Where one turn sends some rows of the set: a few examples, then the rows asked:
q109:   8   7   3  -5  -1   4 -12   0 -10 -15  10 -11   3   4 -10  -4  11   6 -10  -9 -13   8  -8
q945:   6  -2  -5  14  -2  -3   0  11  -9   2  -3  17   7   2 -10  18   0   8   8  -2 -17   5   4
q690:  -9 -21   3 -20   3  -8   4  -3   6  -4  -4  11   2  -2   6  -5  12   2  -2   4  11   2 -11
q136:   4  -9 -15  -8 -15 -14   3  -2 -13  10   3  -7   6   7   9  15   4  -9  -6  -8   6   9   2
q751:   1   4   4  16  -2   5   0  15 -14  -6   6   7  10   0 -17   1  -7  -7  -6   0  -6   1   9
q642:   3  10   2  -6  -1   4   3 -10   3  -1   4  -9   4   4  -1  -1   5  12  -4   1 -31   1   3
q402:   1 -10 -11   7  -7  -9  -3   6 -16   3   5  13  -1   5   1  16  -2 -11   3   3  -9   1 -16
q641:  13  10  -3   2  -2   5   3  -5  -7   1  -5 -14  -8  10  12   6  -3 -12  -1  -7  14   8   7
q4:   8   7   0  -5  -2  -3   5   7   2   6 -15  -7   4  17  22   6   4   6   7  -4  -8  -3  13
q318:   1  -5  -5  -7   3  12  11   4   7  17   7   8  15   1  -2  -4 -14   9  10   7   8  -1  10
q962:   9   2   1  -3 -12   1  13   2   6  13  -9  18   2   2   3  -4  -7   9  10   9  15  -3  -9
q921:  -9  -5   2  -1   4   4   0  21 -14  -4  -2   9   7   4   2   1   0 -17  -5   3 -17   0  -4
q333:  10  15  -1  -4  -2   3  -1   7 -15  -1  -8  -7  12   1  -5  -5  -1  -5  -6 -10  10  13  17
q49:  -4 -14   1 -15  10   0   8 -10  14   4  -9   9  11  -7   0  -3   7  14  12   7  -3   6   8
q337:   6  -6   0  -7  -3  -6   3 -16   9   0   5  12   1   1   1  -1   0   7   6   6  22   7 -16
q703:   4   7   0 -10 -12   0   3  -9   2  -1  11   1  -7   5   4   9   9   3 -13  -5 -16  14 -16
q722:  10 -23   0   1  -6   0   0   9  -4   2 -12  -5  14  -8 -10  -9   7   0  13   5  11  -6  -5
q303:  -2   5   5 -12  -8  -3  -3   0  -4 -11   8  -7  -4   9   3  -4  13   4 -17  -3 -19  -2 -11
q561:   1 -16 -10 -12  11   9   5   0  -9  10 -12   3   7 -13 -11  -5  -2   3  12   6   3   0  12
q230:   7 -14   0  -3   2  -4  -4  -8   4  -4  -1   4  19  -9 -16  -6   6  13  11   1  14  10  -1
q781:   6   0   0  -5  -5   3  -2  -4  -1  -5   6 -10   8  -5 -11   6  14   9  -6  -9 -25  16  -1
q843:   0 -25  -1  -5   0   7   1  18   1  -1  10  -1   4   6   0  -2   5   2  -1  -3  22  -7  -2
q579:  -2 -11  -4 -13   3   4   8   8  -4   2  -7  17 -16   0   5   2   5   5  -2   2  20  -5  -4
q778:  -1   1  -3 -16  -6 -11  -3  12 -14   3 -11  -9  17  12  13  -8   5  -8  -4  -3  -7  -2   4
q397:  -5 -14   9 -10   9   1  -2   1   4 -12   5  -3  12   0  -6 -18   5   4  -4   4  17  -4   2
q383:  -1   0   3   9   8  12   7  14   2   1  -6   9  -4   8   8  13  -3  -4   8   3 -21  -1   5
q432:   8   3  -8  -3 -11  -9   6   3  -3  11  -4   2  13   5   0  17   5  13  -2 -13  -1  13  20
q335:  -1  -1   7  -7  10   7   8 -14  16   0   4   3   4   5   4 -10  -8   9   6  11  12  -3   5
q625:   5   2   1  20  -3   8   5   2  -5  -1   9   2  -9   9   1  12 -12 -13  -1   6  -2  -4  -2
q875:  11  19  -1  -5  -1   8  -1 -14   1  -3  11  -4  -5   7   1   1  -2   8  -3  -2 -17   9  -8

q4 goes to -> q432
q843 goes to -> q579
Now these:
q875 goes to -> q642
q49 goes to -> q230
q921 goes to -> q402

Where one turn sends some rows of the set: a few examples, then the rows asked:
q654:   8   7  -6  -4 -21  -4   2   4  -8  12 -10  -6   1  -3  17  -3  -4  14   1 -10 -10  19  -4  11  -3  -9  25 -14   3  15  16   2 -19  -5
q895: -12 -11 -24 -16   2   0  -3   1   0  -5 -17 -12  -1  -5  -5   9  -2   8 -19 -16 -17  12 -26 -13   7   5   3   2 -14   8   1  16 -10  -1
q301: -18  11 -23  -5  -5  -9   9   5  16   6 -22  12  -9 -12  -5  -6 -13   6  -2  -5  -4  -2  -8 -17  13   6  11  10  -7  17  22  -1 -15   8
q754: -11 -16 -27 -12  -2   4  -1  -2  -1  -1 -20 -11  -5  -8  -1  16  -3  12 -14 -19 -10  14 -25  -7   2   4   6   2 -17   2   2  20 -15  -1
q839:  -4  26 -35 -14  -3 -18   0   9  -8  11 -13   2  -8 -24  11  13  -9  11 -20   1   0  15  -2  -5  -6   8   7 -12 -14  10  12  -5 -24   9
q973: -15   2 -21   0 -29 -17 -18   2  -2   4 -13   4 -15  -3 -17  12  -3   9   0 -10  10  10   4 -15 -15   2  12  -3 -11  15   9  -5  -9  -3
q896:   3  16 -15 -20 -12 -10  12   3  -6   8 -16   6   3  -9  12  -6  -9   0 -14   7   3  24  -4 -17   3 -17  10  11  -4  18  -3  12 -11   8
q7:  -9   3  -4  -7  -6  -4   8   2 -21  25 -11  -4   6  -9   9   8   0  11 -23  -2  -6  13 -16 -20  -8   9  -4 -21 -14  -3  10   0   1   7
q542: -11  -5 -10  -8  -3  -9  10  -2 -22  25 -10   1   7 -17   9  11  -9  15 -20   2   0   8 -19 -16  -8   5  -7 -18  -8   4  13   8   5   9
q349:  -8   7 -16   6 -25 -20 -11   4  -5   8 -11  -4 -17  -1 -13  12  -8   7  -3 -12  17  11   5 -13 -21  -2  12  -4   3  16  10  -1  -9  -1
q838: -13   7 -18   2 -23 -16 -14   4   2  10 -10   3 -18   2 -15  13  -6   0   0 -13   9  12   1 -14 -21  -1  11  -1   0  11   5  -5  -6  -7
q944: -14   4  -7  -1  -6  -9   7   4 -20  26 -13   3   6 -11   9   6  -2   9 -19   2   2  13 -14 -19  -9   4 -10 -25  -9  -3  11   1  -3   2
q581: -16  13 -20 -10   1  -8  13   6  12   3 -21  11  -4 -19  -5 -10 -14   3  -5  -6  -2  -3 -13 -14   9   3  14   5  -7  14  25  -1 -10   8
q260: -12 -13 -33 -11   3   0  -3  -1   6   0 -13 -15  -6  -8  -2  11  -6  14 -21 -22  -6   9 -25 -10  -2   1   6   2 -18  11   7  19 -10  -1
q858:   6   2   1  -7 -18  -7   3   9 -12  15 -11  -4   0   2  19  -1  -3  11   5  -7  -5  19  -7   9  -5  -8  20 -20  -2  11  13  -2 -18  -4
q241:  -9 -13 -22 -16  -4  -2  -1   1  -2   0 -15 -15  -1  -2   0  14   0   7 -21 -23  -9  16 -26  -7   8   0   2   5 -16   9  -1  16  -6   0
q299:  -3  -5 -31 -23 -18 -10   3  12  -2   9  -5  -4  -3 -10   3   3 -14   9  -8   6 -11  19  -6   5   0 -10  11  -6 -35  25  15   5  -8  -6
q18:  -6  17 -24   1 -11  -8   0  15 -11  -7  -3 -12  -9  -4  -3   1  -5  17 -12  -3  11  36  -9 -16   3   1   4  -5 -19  11  -2   9 -17 -10
q480:   2   2   0  -5 -20  -8   5   4  -8  11  -2  -8   2  -1  14  -6  -3  11   7  -9  -7  17 -10  16  -6  -9  19 -11   1  11  12   1 -15   3
q184:  -8  -3 -11  -6  -8  -9  13  -3 -21  28 -10   1   9 -13   1   5  -4   7 -17   0  -1  12 -15 -18 -11  12  -4 -24 -10  -1  15   3  -2   9
q259: -10   6 -16   3 -29 -17 -14   0  -2   8 -16   6 -22   1 -16   6  -5   4  -3 -11   9  12   5  -7 -14   0  15  -6  -6  15   8  -6 -11  -6
q745:  -6   8 -15  -3   0  -9  -2  -2  -3  -3  -9   7 -10 -13  -1   6   5  -3 -16   8  10  11   1  -1 -10  -5   0 -13 -25  21   2  12   7   7
q809:   8  -1   0  -3 -18  -6   4   2  -8  12  -8  -9   4  -6  19  -9  -5  15   3  -7  -2  23 -14   9 -14 -11  16 -12  -1  12  13   6 -12  -4
q290: -15  13 -26  -7  -6 -11  10  11  15   9 -20   7  -9 -21  -6  -7 -17  17   0  -3   2  -2 -15 -11   6  -1  13  11  -1  15  20  -2 -14   3
q807: -14  12 -19  -4   0  -4  15   6  14   9 -18  10  -7 -16  -6  -1 -18  13  -6  -4  -1  -4 -11 -15  13   1  14  10  -4  12  21  -5 -15   0

q542 goes to -> q349
q241 goes to -> q654
Now these:
q299 goes to -> q896
q895 goes to -> q858
q480 goes to -> q807

Where one turn sends some rows of the set: a few examples, then the rows asked:
q580:   2   1 -11 -12  10  -6  -4   6  11   5 -10  -4   2   7 -12  16   7  12 -20  -7  -3  12  17  13 -12  12  -7   7 -11  -4   3   2   6   6
q686:  -5 -12 -13   0   2 -13  -8  -6 -10 -13  15   1   3  16 -12   4   1 -10 -22 -18   9 -21  18   9  -3   1   3  -1 -18   2   4  -2 -10  10
q98:   5   1  -1   0  -2   6 -11  26  15  -6   5  -6   8  28  -5  10 -19   2  -3  -5   5 -19   9  10  -4   1  -7   6 -13   3  -7  -9  13  -4
q769:  -8   5  -9  -1   7 -10 -11   3   2   0  13   2  21  24 -26   6   6   2  -9 -12   8   3   1   6  -7   0   9   0 -14  -1   7 -20   7  21
q433:  -5   0  -4  -9   3  -9   3   6  -6 -20  10   5  -1  24  -2   6  -4  12   1  -6   2   0 -14   3   4   8  -4  19  -9  -3   2   3  18  11
q664:  -7  -1   3   7   0   0  -4   7  23  -9   1 -10   5  19   0  14   1   2  -7 -21   1   7 -10   0   0 -11   2  14 -16  28 -13   1  14  10
q648: -10  -5 -13   6   2  -5 -13  11   8  11  -8  15   6  13  -9  -3   5  -1   2   9  -2  -3  -2 -13 -12 -10   7   8  -5   3  -3  -9  15  16
q165:   9 -14  -3  -2 -16 -16 -16  -5   7   3 -14  -9   4  14  -8   8 -10 -17 -23 -14  -7 -10  21  -1   1  -4   0   6  -8   8 -10 -14  -8   0
q700:  -9  -2 -11   5   5  -8 -18   9  10   3  -4  15  18  18 -14   1   3   0  -1   1  -1  -3   0  -3 -11  -1  10   1 -11  -2   1 -13  17  25
q718:  -5 -13   3  -7   2  -8   9  15   3  -9  12   2   3  10  -6 -13  11 -11 -16  -1   6 -10 -19  16   7 -10   1   2  -5  15   7  -2   4  -3
q527:   5   4 -11 -10  15  -7   2   9   6   6  -9  -1  -1  18  -7   9   4  15 -18  -3   0  10  15   9 -11  14  -2   6  -8  -5   4   2  12  13
q796:  14   2   9   5 -12  -3  -9  -4   5 -19   2  -8   4  12  11  -2  -6  -4  -6  -9   0 -20 -15  12  -5  -6  -8  19 -15   1 -11 -11   1  15
q398: -19 -16   6  -9 -12 -14  -7  -7   6  10  10   7   5  10  -3 -13   0  -9  -7  -9  -3  -8 -15   9   3  -6   0   8   7  19  -1  -9   4  20
q393:   0  -9  -9  -1   2  -8  -8  -3 -11 -12  23   0   3  12  -7   0   2 -10 -21 -19  14 -16  11   7   1   1  -1  -8 -13  -5   7  -3 -10   6
q853:   4   0 -11  14 -10  -8   0   7   1  10 -14  -5  -6  11  -6  -1   6  -2   2   9 -16  -4   1  -1   7 -15  -2  14  -1   8  -5  -2  12  -9
q485:  10  -7 -10  -1 -12 -15 -13  -6   7   9 -21 -10  -3  17  -7  11  -4  -3 -24 -14  -9  -8  22   1  -7   4  -5   3  -5  -1 -10  -5  -4   3
q149: -17  -3  -6  -2  -5  -7  -5  11  11   0   5   3   3  23  -6   6   2  -4 -30  -6  -4 -18   8   6 -15 -19  18   6 -22  14  -6   0   3   0
q886:   1  -2  -7  -5  -8   0  -7 -11   8  -3  19 -16   0   2  -4  -3  -2   3   1 -22  -9  13   1  22  10   7  -6  16  -1  -2   1 -11   8  10
q985: -16 -19  12 -12 -21 -10  -9 -10   1   8  16   2   7   8  -6  -9   1 -10  -2 -10  -9  -8 -11   9  -1  -1   0   9   1  13  -2  -5   5  15
q236:  11  -3   1   3  -4  -4  18   1   2   2   2 -16  -1  12 -13  -4   2  -9 -20 -19   4   0   7  10   0 -12 -18  19  -3  14 -19  -2  -7  12
q961:  -5  -1  -6  -7  -6  -2  -8 -10  -2  -7  20 -17   0   0  -8   2   3   5  -9 -27   0   3   9  21  14  10  -7  12  -7   0   6  -3  -1  11
q121:   8  -2 -13   6  -9  -6  -8 -10  19  12  15  -5   4   5  -4  -6   4  -1   4 -14 -17  11   1  18   1  -6   7  22   2   3 -10  -8  12  11
q927:  11 -10  -2  -2  13  -5   6   4  12  -9 -14 -13   3  15  -7  -1  -4  -7 -15   5   0   3   1  14  13  -7  -7   0 -21   0   4  12   3  -3
q819:   5  -1  -8   8 -11  -6  10   9   5  11  -5  -7  -8   5  -7  -2   5  -1  -2   7 -13   2  -2  -3   9 -23  -4  12  -3   9  -9  -1  10  -6
q758:   6 -11   9  -4 -13   4 -13  -6   5  10   4  -2   3   2  -2   1  -7   4  10  -9  -5 -18  18   2  -9   6  -3  -1 -11   3  -6  -8  19  16
q122:  -7  -2   4  -8   4   1  -8  -5  15  -7  -1   0  11  10  -8  -7  -6  -2 -16 -32  14 -10  15   9 -13 -12  -5  19 -13   4 -16 -16  14   6
q905:   0 -22   6  -9 -11 -19 -16   2   0 -10  -2   2   2  13   2  -2 -13 -23 -20  -6 -10 -10  12   1   6 -11   1   3  -7  10  -2 -21   1   2
q5:   4 -11  -1  -3  13  -8   8  15  11 -13   3  -7   0  16  -6 -12   8  -9 -18   2   6  -3 -13  17  10 -18   3   4 -12   8   5   3   4  -5

q819 goes to -> q527
q664 goes to -> q98
q648 goes to -> q485
Now these:
q236 goes to -> q433
q393 goes to -> q398
q769 goes to -> q905
q5 goes to -> q700

